(in the rows, 128 means zero)
A single turn carries every row of the set below to another of its rows. Some are shown first; where does it send the rows asked next?
k207: [116, 154, 125, 128, 144, 107,  87,  93,  90, 164, 153, 115, 104, 145, 123,
  83, 111, 126, 114, 145, 127, 131, 173, 169, 136, 129, 114, 155, 129, 108,
  98, 158, 152]
k398: [103, 133, 145, 119, 146, 101,  86,  93,  97, 141, 145, 128, 128, 107, 138,
 123, 118, 123, 172, 141, 108, 151, 136, 125, 148, 151,  85, 164, 161, 112,
 125, 128, 134]
k732: [ 91, 102, 143, 171, 145, 128, 114, 107, 125, 128, 126,  93, 122, 107, 119,
 133,  74, 108, 154, 152, 152, 157, 145, 147, 146, 149,  95, 166, 128, 118,
 131, 163, 126]
k939: [123, 117,  96, 128, 106, 114, 127, 113, 131, 127, 141, 125, 103, 152, 147,
 131, 102, 108, 140, 149, 164, 132, 144, 138, 154, 120, 129, 168, 148, 116,
 103, 125, 113]
k795: [158, 138, 111, 149, 148, 113, 103, 117, 146, 147, 127, 108, 103, 124, 132,
  98, 110, 115, 158, 136, 155, 128, 169, 125, 166, 132, 112, 183, 153, 119,
 100,  96, 129]
k389: [123, 139, 154, 132, 149, 125,  84,  95, 157, 130,  89, 103, 121, 138, 126,
  98,  99, 114, 130, 130, 136, 141, 143, 177, 163, 118, 133, 160, 139,  93,
 125, 175, 132]
k152: [143, 163, 144, 135, 145, 126, 110, 119, 118, 145, 145, 102,  77, 150, 131,
 101, 104, 130, 163, 137, 144, 139, 171, 137, 175, 141, 147, 164, 120, 132,
 144, 109, 151]
k685: [153, 137, 112, 145, 160, 119, 111, 108, 142, 135, 141,  95, 105, 134, 135,
  96, 104, 120, 142, 145, 167, 123, 166, 118, 171, 140, 115, 179, 154, 119,
 102,  99, 135]
k995: [151, 127, 163, 128, 140,  98,  83,  94, 129, 130, 103, 143, 112, 138, 127,
 123, 141, 122, 154, 117, 137, 152, 133, 148, 168, 182, 111, 165, 139,  87,
 150, 134, 133]
k408: [139, 154, 143, 147, 135, 105, 142, 140, 119, 130, 129, 140,  88, 153, 161,
 108, 107, 125, 141, 149, 168, 167, 157, 141, 152, 131, 124, 159, 129, 132,
 153, 146, 120]
k718: [101, 139, 155, 134, 143, 129,  81, 103, 151, 132, 105, 107, 125, 155, 123,
  90, 117, 118, 134, 135, 150, 135, 147, 173, 161, 135, 132, 143, 133, 105,
 133, 186, 131]
k308: [147, 145, 145, 147, 130, 121, 115, 113, 113, 148, 148, 114,  79, 150, 138,
 103, 108, 129, 163, 130, 151, 132, 175, 121, 178, 145, 143, 162, 124, 136,
 143, 115, 155]
k994: [130, 154, 124, 119, 160, 106,  98, 107, 109, 152, 157, 110, 122, 137, 129,
  92, 125, 141, 119, 159, 127, 131, 168, 172, 123, 145,  94, 157, 134, 111,
 104, 160, 156]
k643: [138, 149, 164, 155, 158, 100, 112, 114, 156, 151, 128,  98,  91, 133, 161,
 109,  97, 139, 127, 144, 180, 170, 139, 124, 138, 138, 120, 151, 157, 106,
 124, 124, 120]
k888: [151,  94, 133, 149, 154,  94, 124,  98, 111, 138, 158, 105,  97, 134, 118,
 122, 113, 118, 119, 147, 153, 156, 169, 168, 136, 192, 124, 166, 131, 100,
 141, 147, 151]
k988: [112, 132, 141, 130, 152, 100,  77,  89,  93, 142, 149, 121, 125, 114, 150,
 119, 122, 112, 166, 130, 114, 152, 146, 111, 156, 139,  84, 157, 161, 110,
 124, 132, 121]
k938: [111, 142, 132, 126, 145, 105,  79, 105,  96, 149, 153, 140, 136, 118, 139,
 138, 115, 120, 174, 140, 122, 153, 147, 123, 152, 139,  76, 160, 135, 124,
 125, 147, 132]
k71: [109, 144, 126, 114, 153,  99,  95,  96, 101, 161, 158, 120, 113, 150, 115,
  79, 118, 127, 117, 156, 129, 132, 171, 169, 140, 135, 112, 162, 145, 103,
 111, 162, 149]
k134: [125, 140, 116, 112, 153, 110,  94, 110,  85, 163, 148, 111, 114, 153, 122,
  93, 107, 126, 117, 141, 125, 129, 171, 162, 124, 153,  93, 169, 134, 103,
 109, 152, 155]
k886: [100, 145, 132, 134, 151, 106,  77,  98,  84, 150, 152, 132, 145, 113, 128,
 129, 105, 108, 151, 137, 118, 145, 148, 121, 140, 143,  93, 158, 153, 110,
 117, 134, 128]
k853: [124, 140, 107, 122, 110, 118, 127, 103, 134, 127, 135, 129, 107, 153, 150,
 128, 106, 112, 140, 145, 169, 130, 138, 141, 146, 115, 117, 179, 148, 124,
  88, 121, 122]
k371: [159, 103, 141, 144, 155,  87, 121, 100,  99, 128, 136, 109,  97, 151, 109,
 119, 119, 109, 124, 140, 150, 146, 180, 169, 136, 185, 102, 168, 121,  93,
 135, 138, 133]
k554: [ 83, 109, 154, 152, 162, 122, 100,  97, 116, 118, 118,  93, 120, 110, 127,
 146,  80, 102, 147, 148, 139, 149, 154, 140, 141, 133, 105, 160, 134, 115,
 131, 157, 107]
k279: [156, 114, 156, 129, 119,  94,  96,  92, 134, 136, 116, 148, 112, 130, 136,
 121, 137, 103, 149, 102, 134, 156, 144, 153, 160, 167, 125, 168, 144,  84,
 148, 154, 135]
k652: [144, 157, 149, 144, 128, 107, 142, 127, 128, 127, 117, 145,  89, 148, 157,
  94, 108, 138, 138, 138, 161, 165, 156, 139, 142, 122, 122, 162, 126, 134,
 139, 138, 124]
k623: [151,  99, 121, 145, 156,  99, 125, 103,  96, 133, 135, 116,  90, 132, 114,
 124,  98, 125, 114, 143, 161, 162, 163, 167, 137, 182, 108, 181, 110, 100,
 130, 138, 129]
k959: [ 98, 102, 135, 164, 156, 132, 120, 104, 115, 111, 122,  87, 117, 118, 133,
 136,  74, 105, 147, 138, 150, 164, 136, 148, 144, 147, 102, 172, 129, 119,
 133, 157, 120]
k157: [109, 139, 155, 135, 113, 112, 100,  94, 132, 163, 152, 103,  83, 154, 157,
 151,  97, 122, 149, 137, 172, 145, 131, 128, 148, 135, 142, 151, 149, 113,
 116, 123, 137]
k448: [149, 129, 167, 146, 140, 100,  94, 101, 126, 131, 110, 141, 121, 140, 129,
 109, 136, 101, 146, 100, 142, 155, 146, 157, 166, 184, 129, 149, 132,  80,
 138, 146, 130]
k625: [140, 156, 160, 161, 148,  91, 102, 123, 158, 150, 124, 110,  87, 127, 168,
 117, 107, 129, 134, 139, 176, 164, 139, 128, 131, 140, 106, 154, 161, 110,
 119, 129, 129]
k450: [158, 126, 161, 130, 145,  94,  80,  97, 124, 138, 115, 134, 115, 135, 137,
 122, 151, 120, 151, 103, 148, 147, 145, 141, 166, 175, 116, 163, 143,  87,
 147, 139, 113]
k874: [100, 128, 162, 131, 149, 136,  90, 109, 145, 134,  87, 106, 114, 137, 142,
 101,  99, 110, 135, 114, 140, 142, 145, 169, 155, 143, 131, 151, 126,  95,
 125, 183, 130]
k530: [ 97, 106, 138, 158, 169, 124,  93,  99, 120, 130, 126,  91, 123, 122, 119,
 146,  65, 107, 154, 154, 149, 162, 146, 143, 167, 137, 114, 161, 126, 120,
 139, 156, 126]
k765: [148, 101, 130, 159, 149,  95, 124, 102, 109, 145, 136, 120,  91, 133, 102,
 122,  99, 115, 119, 150, 159, 153, 167, 168, 143, 181, 102, 186, 117,  89,
 135, 146, 143]
k45: [110, 146, 148, 128, 115, 114,  93,  98, 143, 145, 155,  91,  77, 151, 153,
 143,  97, 125, 137, 139, 160, 143, 128, 138, 142, 139, 146, 144, 148, 107,
 113, 118, 147]
k455: [110, 150, 159, 147, 137, 135,  84, 102, 139, 138, 106,  99, 121, 151, 129,
  97, 114, 116, 132, 113, 151, 130, 144, 181, 152, 130, 140, 151, 129, 106,
 123, 183, 136]

k71 -> k398
k652 -> k308
Now find these:
k207 -> k988
k448 -> k371
k45 -> k625
k279 -> k888

